A state moves one step at a time under one of 7 hidden systems, and each row is a state written as 18 numbers. Each run below is a few steps of one system.
trace 1, X, 9 rows:
[[  2   6  -1   2  -5   0  -1   1   6  43  17   3  10  -2  -3 -10  -9  19]
 [ -6  17  -8  -2  11  14   0   4   8 -32   6   3  13  -2   9 -10  17  -7]
 [-20 -14  14  -2  13 -15  -6  -1  -5  17  -4   5   4  -8  17  19 -18  -5]
 [ 16  11 -15  19  -7   6   8   1  13   8  10   0  21 -10   0  -5   7  26]
 [-26  -3  18  -1   4  11   4  11   2 -30  -3   3   2  -3  -3  13   8 -19]
 [ -2 -11   5  17  -7  -7  -1  -2  -3  37  11  -1  -3  -6  23  -3  -9  11]
 [  2  10 -12   6  -1   7   7  23  17 -20   4  -6  21   7  -8 -14  14   5]
 [-33  -4  24 -11   6  10  -7  -4  -3  13   4  10  -1  -6   2   9  -8 -17]
 [ 15   4 -15  16   5  -6  -4  -3   4  13  13  -3  13  -6  32 -14   8  20]]
trace 2, J, 9 rows:
[[  1   9 -28   5   0   0   1  -2 -18  -2 -20   8 -20  -9  15  11 -13  -6]
 [ 17 -10 -13   0  -9  -1   7  -8  15  -5  -5 -14  19  12 -18 -21   6   5]
 [ -1   3  18 -24   3  -2  -5  -5 -14   9   0   5 -21  -4 -24  12 -17   1]
 [  4   6 -35   9  -7  11   7  -6  -7  -3  -7   1 -19  -7  16 -19   0  -6]
 [  8 -12  -1 -12   0 -13  -1  11  13   0  -7 -15  11  25 -27 -10  -1  -1]
 [ -5  13   0 -20   4   6  -2 -15 -15  20  -1  17 -12 -17  -5   7 -27   0]
 [ 14  10 -30  -3   1   4   0   1   0 -24  -4  -8  -8   9   8 -26  12  -6]
 [  8 -18   3 -11   0 -23  -1   3   1  11 -19  -8   3  16 -25  12 -18   2]
 [  4  20 -12 -11  -3  20   7 -23  -6   7   5  15  -7 -24  -8  -8 -14   5]]
trace 3, G, 9 rows:
[[ -3  20   0   1  -8   7  -2   1  -8 -21  -9  14  -2  -3   0  18  -2 -10]
 [ 11 -21   4  11  -8  -4   5 -24   2  -9  -9  -3   7  -5   1   2   0   5]
 [ 10   3   6  -5  -9   8   2  -1   0  14  11  -4 -13  -1 -25  -3   3  13]
 [-12   1  -3   3  -9   9   0   1  -9  -1  -3   1 -22   4  11  -9   2 -18]
 [  8 -17 -10   0  10 -14  -3  -3   3   7  -5 -13   4   6  13 -13  -2   2]
 [  0  15  -6 -16   9  -2  -5  11   2  13   3   2   3   9 -16   2  -4   3]
 [ -6  10  -2  -1   1   0  -6  -6  -8 -14  -7  13   4  -1  18   5  -5 -13]
 [ 19 -10  -1   4   3 -14   2  -6   2  -8  -6  -7   8  -1  -3   7  -2  14]
 [ -1  10   5  -6 -10  10   2  -5  -1   9   3   6  -4   1 -26   7  -1  -1]]
trace 4, N:
[[  9  -5 -28  25 -12   6  12 -16  13  17 -12  -3  19  -1 -14   3  11  16]
 [  3  -1  31 -11 -25   6  -7 -11  -6 -10   7  -2 -15  21 -20 -11   8 -18]
 [-11  -6 -16  -3  19   4   6  18  -8  21   3  -7 -33 -21  11  -4 -14   6]
 [ 14   9 -34   1   0  -7  -2   1  16  -2 -11  -4  31  21  -7 -19  10   1]
 [ -6  10  36 -27  -6  -7 -13  -8 -13  -2   6  17  -2   4  -4   8 -22 -14]
 [  3  -2 -23   7  27   6   5  -8  -7   0   4  -1 -15 -31  30   1   4  17]
 [ 20  -4  -8  10 -15 -16  -4  -2   7 -18 -24  -7  23  27 -19  13  12  -2]
 [ -8  -2  34 -11 -17  10   4 -18 -10  22  13  13 -16 -16 -14   3 -21   0]
 [  3  -2 -33   9  21  14   3   1  -2  -9   3 -15 -27  -7  14 -15  32   2]]
trace 5, X:
[[  1  16   8  25 -32 -11   1  15  -1 -12  -4  18  21   1  22  12 -15   2]
 [-16 -32   8   6   6  18  26   2  19  -6   8  -9   2 -27 -13 -10  -8  10]
 [-13   3   7  22   2   3 -20   9   0  22  11  -7  -2  22  11  13  46  -4]
 [ -5  16   9  -1 -26  -5   8  29   6  -9   9  13  18   0  23 -25 -35  -6]
 [-23 -26  -9 -14  43  19   9  -8  20  13   6 -12  10 -20 -10 -10   8   3]
 [  0  31  12  15   1 -13 -30   2  -6  14   9  14  22  21  25  25  29   1]
 [ -6   5   2   0 -11   3  27  20   7 -26   4  15  16 -35  16 -11 -50   8]
 [-22 -33  -8  15  36  16   5 -13  17  20  -4 -18   7  -9 -11  19  38   5]
 [  5  35  32  23 -38 -13 -19  23  -6   0  19  18  18  24  26  12  12   3]]
trace 6, R (9 x 18):
[[ 26 -14  -9  14  21 -12 -15 -31 -12  18   0 -13 -18  -4  13  16  32  21]
 [ 17  10  -7  21 -52   5  17  21   7 -10  -8  -4  -2  18 -31 -11   1   2]
 [-26 -17  27 -27  16  28  10 -25  -1   6  15   3 -18 -26 -12 -14 -13 -11]
 [ 28  16 -23   1   8 -17 -25  -4 -14  29  12 -12 -15  25  26 -16  27   6]
 [ -6   4 -17  -9 -28  -2  19  29   8 -12 -26   7   6  11 -32  -9 -44 -13]
 [ -9  -7  11 -34  50  13  -8 -48   3   6  13   6  16 -29  -3   0   3   5]
 [ 49  20  -9  13 -20 -36 -21   6 -19  -9  -7 -11 -13  32  13  11  18  14]
 [-15 -28 -11   4 -25  16  41   3  14 -10 -25   3  -3 -24 -40  -1 -42  -2]
 [  4   5  22 -19  36  20 -21 -50   1  13  34  -7   2  -6  -3 -11  50  10]]
trace 7, R (9 x 18):
[[  5 -12  -9  -2   5  -3   1 -12 -20  22 -12  -2 -39 -15  -4  16 -14   5]
 [ 14   6 -26   4 -13  14   5 -15  15   1   2  -8  15  13 -15 -34  20   2]
 [  2   0  31 -33  -4  -7  -6   4  -9   0   7   1 -17   8 -26   1 -17  -6]
 [ 16   3 -35  -4  13   1   0 -26 -12  21  -6   3 -16 -18  15 -11 -12  10]
 [ 14   2 -11 -13  -6  -3  -2   1  13 -21 -11 -13  12  31 -33 -17  14  -8]
 [  5  -3  21 -21  -2  -5  -1 -20 -13  21   1  11  -9 -16 -20  16 -33   8]
 [ 31   7 -32   3   6   6   3 -21  -4 -14   4  -8 -12  -7  12 -24  15  11]
 [  2 -14   9 -12 -17  -7  -2   4   2   2 -18 -12 -10  29 -46   3   1 -15]
 [ 12   7   1 -13  -2  13   6 -32  -4  28  17  13   0 -29  -5 -14 -25  20]]
trace 8, F, 9 rows:
[[-17 -16  16   2 -27   9  10   8  16  -4   5  -6  11  15 -12 -28  -3 -20]
 [-21  -3  16 -18  28   2 -10   6  -8  33  18   0 -20 -12   8   4  -5   0]
 [  5  23 -31  10   1  -9  -4  24   4  -1  -2   6  16   9  32 -14  -4   2]
 [-18 -12  23 -13   6  -5   6   2  10 -26 -10   7  28  -1  -9  12 -20 -12]
 [  5  12   5   5  20   8  -6 -15  -8   5  16   7  -6 -28  14  22  13  23]
 [ 13   5  -6  31 -33  -5   7  21   4 -28  -6  -3   3  14   7  -1  14   3]
 [-25 -34  22   2   0  15  14  -7  12   9  -2  -6   1 -13 -23   8  -3  -5]
 [  2  24   0   6   2  12 -10   2  -4  29  32   1 -12  -3  19 -15  22  12]
 [-10  -7  -2   7 -19 -16   3  36   1 -15 -16  -2   0  20  13  -7 -17 -19]]
trace 9, N (9 x 18):
[[ 17   3 -12 -28  20 -14   0 -18  -5   8  -4   8   8 -19   3  -9 -41  13]
 [ 26  21 -12 -14  22  -2 -18 -36 -12 -11  -6   4   3   2  -5  16  22   4]
 [ 22  -8   2   8 -23 -18  -2 -21 -26  -3 -22   5 -25  -2   6  20 -21  -1]
 [ 23 -20 -16  -7   7  11  17 -30   6   1  -3 -12 -13 -22 -29  -9  -3  21]
 [ 11   8 -14 -10  -6   1 -15 -15 -12  17 -14  -7 -27  29 -29   5  25 -10]
 [ 16   0 -14 -14 -20  -7   8  -4 -15  12  -4   1 -31  -6   5 -29 -43  -1]
 [ 16   4 -30 -38  40   1  -2 -17   5  -3  -7 -13   2  -2 -23 -14   0   4]
 [ 20  25  -7 -15  -7 -22 -30 -21 -23  22 -15  14  -7  24   5  14  -7  -9]
 [ 31   0  -7 -14  -3  -3  15 -28 -14 -26  -2   5 -18 -34   6 -14 -35  13]]
trace 10, J:
[[-20 -13  21  27 -30  13   4   1  14   3  13   2  13   7  17 -18  14 -13]
 [-26 -10  30  -8  22  -1  -5  26   8  13  25  -8   2  -4  15  -2   4   2]
 [-20  20  -7  20   6   2 -14  11  -1  17   3  16  17   0  33  19  17  -3]
 [  0  -2  25  10  -3 -13  -6   2  11 -24   8   4  43   4  24  -2   3   1]
 [ -5 -11  23   6  25  -5  -5  -2  -3  -7   9  -1   4 -23  14  34  11  17]
 [  2   5  10  40 -22  10  -1  -5   1  -9   7   5   6  -2  17  15  34   8]
 [-16 -26  43  15 -12   0   9  11  10 -15  13  -9   7  -4   6   2   3  -1]
 [-28  -6  13  19  15  17  -5   6   1  24  20  -1  -7 -17  19  13  23   6]
 [-15  13  16  25 -19   0 -11  21   6  -2  14   5  21  20  25  -3  25  -8]]
trace 11, E:
[[  9   8  18 -15  17 -23 -17   5  -6 -27  -7   0  14  13   2  22   2  -6]
 [  8   3  -7   1  -7   2  16  -9  -8  -1 -12  13  -3 -29 -10  19 -31  15]
 [ 16 -10   0  10 -11  10   4 -21   2 -30  -4 -11  -9   4 -11  -7  29  -2]
 [ -1 -26  27   6 -13 -19  -5  -8   0  25  -2  -6   5  11  -3   9  -9   1]
 [  6   7 -17  -6  -3  17   9  -7   2  23  13  -2 -16  -9 -12 -29  -4  10]
 [ -2   2   4  -8   9 -11 -22   8  -9   0  -3 -11 -14  31   8  -1  23 -20]
 [  3  10  -9 -15   7 -16  -2  -3  -6  19  -5  15  15  -9  10   2 -39   6]
 [ 14  21  -8 -13   8  12   2   2  -2 -33   4  -1 -14  -6 -18   0  12   6]
 [  2 -16  12  10  -4 -19 -11 -13 -12  -5 -22   2  -1   8   9  29  -2 -11]]
trace 12, F, 9 rows:
[[ -8  -3   3 -19   8   8 -11  -8  -2  22  -2  -9 -18  20 -33   3  18 -13]
 [ 14  11 -20  -5 -13 -10  -8 -17 -13  28  -4   8  -8   5  18 -19 -22  -3]
 [  9  -7  -9 -33  17  -8   1   4   5 -25 -12 -12   1  12 -16 -20 -13 -12]
 [  1  10 -10 -16  21  -4 -17 -29 -11  19 -13  12   3   4 -11  29   3  -3]
 [ 42  13 -10   0 -23 -11   3 -21  -9 -20  -3   5   3  -1   5 -16 -14  11]
 [  2 -23   0 -16  10   3   2  -9  -2 -22 -22 -16 -21   7 -38  14  12 -11]
 [ 14   8 -18   7  -9   4 -13 -40  -9  44   0   5  -4   6  -3  -1  11   7]
 [ 24   4   1 -18 -28  -9   5   5  -4 -21  -2  -7 -19  17 -13 -33 -20  -8]
 [-15 -20 -19 -25  36   2  -8 -19  -8  17 -24 -10 -19   3 -19  12   3 -18]]
trace 13, G:
[[  8 -14 -10  20  -8  -9  15  13  12   4  -9  -7  12  -7 -11  10  -8  19]
 [-18   5  13 -13   4  24   2 -10   9   3  11   6   6  -3 -23  -6  13  -7]
 [  1   1  19  16 -10  -4  -6   3 -12  -7  14   1 -15  -4  36  -3   5  -1]
 [ -2 -16 -24  14   1  -3  17  23  12   6  -9 -12   5  -5  -8  -2  -8  15]
 [-23   6  16 -18  14  17  -9  -6  11   8  12   2  15   7 -13  -6  17 -12]
 [  5  11  13  12  -9 -11  -6  11 -12  -5  13   8  -3  -8  41   0  -9   4]
 [ -4 -15 -23  12  10   2  18  18  15  -8 -15 -10   9 -10 -17  11  -4  13]
 [-15   4  27  -8   2  15 -13 -18   6  10  15   6  17  10 -12   1  22 -10]
 [  7  12  10  17 -19  -5   5  16 -10 -10  16   8 -15 -18  33  -6 -16  10]]
trace 14, E, 9 rows:
[[ -2  14   8   6 -26  24   4  -3   2   5  13   5 -11   5 -19  -9  19  -3]
 [ -8 -20  14   0  13 -10 -11  -5  -7   8   7  -8 -12   4  32  -8   3 -11]
 [  4   7 -29  -7  10  -6   3  17  11  18  -4  -5  15   3 -12 -10 -12  12]
 [-10  28  10  -9  -7  12  -9   3  -7 -14   4  15  -6   6  -3   5   9 -18]
 [  1 -13   3   1  22 -13  -3  -9  -8  -8  -4  -1   0 -18  28  11  -9   5]
 [ 13  -1 -17   9  -9   0  13  14  13 -11 -11  -6  11   4 -25   1   0  13]
 [-13   1  27   3 -19  14  -4 -16  -4  -2   4  10  -4   0  -5   6   6 -18]
 [  8 -17  -2   8  16  -6   1  -8   1  15  11 -12  -5 -14  20 -10   3  16]
 [ -2   4 -15   2 -12  -3   3  24   8   6  -8  -8   1  23 -19  -7   3  -6]]

Name the system that made each run.
trace 15, 2 rows:
[[ 27 -14 -12  11  -6 -11  14 -25  10  16  -9   0  27 -13 -17   6 -18  31]
 [  6  24  11 -16 -13  30   1  -7  -5 -26  12   4 -24   0 -35  -6  20  -5]]

F
trace 16:
[[ -3  -7  12   2  -9 -16  -3  12   5  -2  -4  -2  19  16   6  -1 -10  -8]
 [ -8   4   0   0  17   5   7   6   2  -2   6   6   3 -26   5  12  -9  12]]

R
trace 17, 2 rows:
[[-10 -13 -13 -18  38  10  12  26  10   5  15 -22 -22 -17  -6 -23   1  12]
 [ -4  29 -30   0  -3 -10 -19  17   5  21 -13   9  30  37  -1   3   9 -13]]

N
trace 18 (2 x 18):
[[ -6  18  23 -17   5  -4 -12  11   5  22  16   7  21  13 -15   8  -2   4]
 [ -3  17 -12   3   2   9   5  11 -20  -4   4   9 -33 -26  25   2 -10   4]]

E
trace 19 (2 x 18):
[[-21  26 -27  14  -4  29  16  25  -7 -10  -2  14 -24 -24   3  10  -1  -3]
 [ -7 -12   2  15   9  -4  -7 -13   9 -34 -10  -1  33  11  33   0  24 -18]]

E
trace 20:
[[ 13  13  -8 -13  -9  -3   0  -6 -11  -3  -6   7 -13  -1  -5  -4 -19  -1]
 [  7  -8 -23  -7   7   2  10  -1   3  -9 -12  -9  -9  -2 -12  -9  -7  -1]]

J
trace 21, 2 rows:
[[  3  -6   4 -26  27   7 -12 -30   0  39  23  -8  -8  -6   3 -31   5   7]
 [ 17  22 -19  -5   3 -22 -17  36 -14  18  -2 -11 -24  29   2   3   8   5]]

E
trace 22:
[[ 16 -28 -25   9   5 -15  -3  -3   4  -8 -27 -27 -15  28 -14   2  25  -9]
 [ 10   8  14 -14 -31  -5   4   2  -3  40   9   6  -5   6 -32 -10 -34  12]]

N
trace 23:
[[-12  10  17 -34   0   4 -18 -14  -8 -11 -11   7  -1  26 -27   1   4 -35]
 [ 23   7   5  -7  22 -14 -12 -25 -20  19   9   8  -9 -24  21  18 -10  27]]

E
trace 24:
[[ -8  22  15  -2 -13  34   6 -15   7 -16  19  15   8 -13 -14  -8  12  -2]
 [-20 -23   0  11  11  -8  -9  10 -10  -4 -12 -12 -25  10  26   9  15 -23]]

N
trace 25, 2 rows:
[[ -8  -7   6  -9   6   4   2  -5  14  18  12  -2  22   1  -9 -14  -1   2]
 [ -3  23   7  -9   0   1  -9  12 -13   1  10  11 -15  -3  11   4  -6  -3]]

F
trace 26 (2 x 18):
[[-14   3  -4   9 -12   3   7  24   3  -4 -13   3   1   7 -13  13  -3  -8]
 [ -9  -3  13  -1   7   8  -2 -19   3   3  12   9  17 -15  15  -2  -2  -1]]

R
trace 27, 2 rows:
[[ 13  -7 -13  26 -32   6  14   6   0   9   1  -7 -21  -4  -4 -11   1  11]
 [-23  -8   8 -14  -4  15   9  13  11   2   1  -5  -2   7 -32 -11  -2 -13]]

J
trace 28 (2 x 18):
[[ -7  24 -40  15   3   9   9  21  -7 -11 -19  14  -7 -13   9  17  -6  -1]
 [ 11 -23   3  -3  -3  -5  -3 -31  16  -9 -12  -9  31  21 -14 -15  12 -11]]

J
trace 29:
[[ -4   8  -6 -25  40  12   6   9   1  -4  22  -5 -13 -28  12 -21  -6  11]
 [-11   5  -1  22   4 -16 -17  28  -4  -3 -14  -6   3  29  14  32  31  -9]]

G
trace 30, 2 rows:
[[  8  12  -5   3 -16  10   7   3  18  -9  11   2  30   4  -9 -25   5   8]
 [-18  -4  32  -9   1   2  -6   4 -15  -6  -1   4 -22   0  -5  22  -2 -16]]

F
trace 31, 2 rows:
[[-11 -15 -13  18  12 -19 -10  10 -15  27 -17  -8 -22  11  22  26   6  -6]
 [ 22  14  -6   8 -39  -3  10   2  15  -1   1   7  36  13 -21 -21 -14  12]]

X
trace 32:
[[ 34   6   5  -9 -29 -14  -3 -14  -1   4  -1   2  10  17 -22 -13 -16  11]
 [ -3  -6 -11 -23  12  14   6 -12 -14  -9 -15  -4 -40  -8 -26   2  -8 -14]]

F
